Which row each row swaps with, under one turn or mirror
Kup: [ -1  17   2   0  -5   0  -7   2  -7   1  -9   8 -25 -18   0  13  -8]
bozif: [-19  -7   8   3   5  -4 -13  -9  -5  -4  -2   8 -27  -3 -11   6  -4]
guz: [  9 -13  -6  10  -2  -8   0   8   4   8   1   3 -16   5   7   8  -3]
Vemol: [ 11 -14  -7  12  -1  -6   2   6   1   7  -4   6 -15   6   4   7  -2]
dek: [ -2  -6   9  -2   4 -15  -3  -3 -12   5   0  -4 -14  -8   5  -3  -6]
nere: [ -7  17   8  -7  -9  -5  -9   3  -4   8  -5  14 -15  -4  -5   0   7]
pekad: [ -6  12  -8  13   0   6 -14 -15   8  14  -3   4 -10   7   1   1   9]
Rubas: [  1  10  -6  18  -1   5 -16 -15  -7  -6  -5   0 -15  -4   3  20  -4]
fizu: [ -6  11 -10  13   3   6 -15 -16   5  11  -4   6  -8  10   0   0   8]
Fakul: [-13 -17  -6   7   2  -2 -14 -13  -2  -8  -3   5 -12  -1  -6  -3  -3]
Vemot: [  1   3 -19  17  -3   8 -18  -9  -2   7 -11   2 -13  -3  -2  14  -9]
Zaze: [-12  -9 -17  13   3  -6 -10   0  12  -4  -5   8 -27   2  -1   5   8]
topos: [ -7  20   6  -7  -8  -5 -12   1  -4   6  -3  14 -15  -2  -5   0   9]
Tunan: [ -8  20   2  -8  -9  -4 -10   7  -4   6  -6  14 -17  -3  -8   1   4]
budo: [ -4  12 -15  11   1   6 -11 -16   7  11  -1   3 -10   7   3   4   6]
fivo: [ -4  12  -9  -3   2 -11 -19   3  -6  -2  -1   0  -6  -1   5 -11   6]
tusa: [ -2  -7  -1  -3   3  16 -13  -1   4  14   1   7  -8  -3   2   4   1]
gomi: [ -3   5 -26  15   0   2 -19   2   1  13 -14   4 -15   7   2   9  -1]
vako: [  2 -10   5   2  10  -2  -7  -1  -9  12  -1  -5 -12  -3   7  -1  -7]
duzo: [ -7  16   1  -5   1  -3  -5   4  -8   1  -7   9 -26 -14   4  20  -5]
dodi: [  0   5 -17  19  -3   5 -18 -15  -4   2   0   3 -12  -3   3  15 -10]
nav: [ -2   1 -18  19  -2   6 -20 -13  -2   4  -2   6 -11  -1   0  15 -10]
Nated: [-11 -15 -10   5   2   0 -14 -13  -2  -7  -4   4  -7   0  -6  -3   2]
maf: [-16   9  12   3   7  -2 -21  -7  -3  10  -1   2 -25   3  -8   6  -4]
fov: [  9 -11 -11  15  -5  -6   5   4   0   7  -7   7 -14   5   0  -1  -4]
padul: [-18 -13   4   3   3  -1 -15  -6  -2  -6  -1   5 -21  -1 -11   5  -4]
dekuv: [ -3  12   4   1  -5  -4  -5   6 -10   5  -6  13 -22 -21  -2   9 -11]
Nir: [ -3   1  11  -3   2 -16  -1  -6 -10   2  -3  -3 -14  -7   3  -4  -7]
mem: [-11   5   3  -2 -11 -11   4 -14   6   2  -2   6 -17  -4   5  -3   1]
zivug: [  8 -11  -4   6  -3 -14   0   8   0   8  -1   2 -16   6   9  10  -3]
ril: [ -3  11  -3   3  -8  -3  -4   3 -11   4 -10  11 -20 -20  -6   8 -11]
Sive: [ -7  18  -1  -3  -4  -6  -3   6   1   0  -5  11 -27 -11   8  17   0]
reb: [ -9   9 -26  13  -1  -4 -17   4  -5  10 -14   7 -15   4   0   9  -4]
vok: [  1   6  -2  11   4 -16  -7   0  -7 -16   4   5 -27  -1  -7  10   5]
rotan: [ -6  12  -9  13   1   6 -14 -16   6  14  -4   5  -8   9   1  -1   8]
Dod: [ -7   0 -21  14   1   7 -16  -4   0   9 -14   3 -12   5   2  16  -8]
tarut: [  3   4  -2   1   0 -18  -6  15   0   7  -3  -1 -23   1  12   3   0]
Rigu: [ -6   5 -15   3   1  -8 -21  -4  -7  -1  -4  -1  -6   0  -3 -13   6]
fibo: [-16   1  -9   2  -9 -11   0 -17  10   5  -4   6 -15   1   3  -2   5]
bev: [ -3   1  -1  13  10 -13  -9   4  -5 -11  -1   7 -31   0  -8   7   3]
mos: [  3   5  -6   5  -9   3  -4   3 -13   8 -19  13 -19 -13  -7   7  -7]
Suzo: [ -7  16  -7  -1  -4  -4   0   2   2  -2  -2  13 -21  -9  13  19  -1]
vazo: [  4 -11   3   4   8   2 -11   2  -6  12  -1  -4  -5  -3   6   1  -5]
susab: [ -6  19   4  -8  -7  -1 -13   3  -4   7  -4  14 -16  -2  -5  -1   8]
kirud: [ -7  -3  -4  14  11 -11 -14   6  -2  -9   0   8 -33   0 -10   5   3]
lapa: [ -8  -4  -8  15  13  -9  -9   4   0 -12  -2   8 -28   0  -7   4   4]

Swapped with padul: vako
Swapped with fivo: fibo
Swapped with vok: fov
Swapped with Kup: Vemot
Swapped with reb: Suzo
Swapped with tarut: Zaze

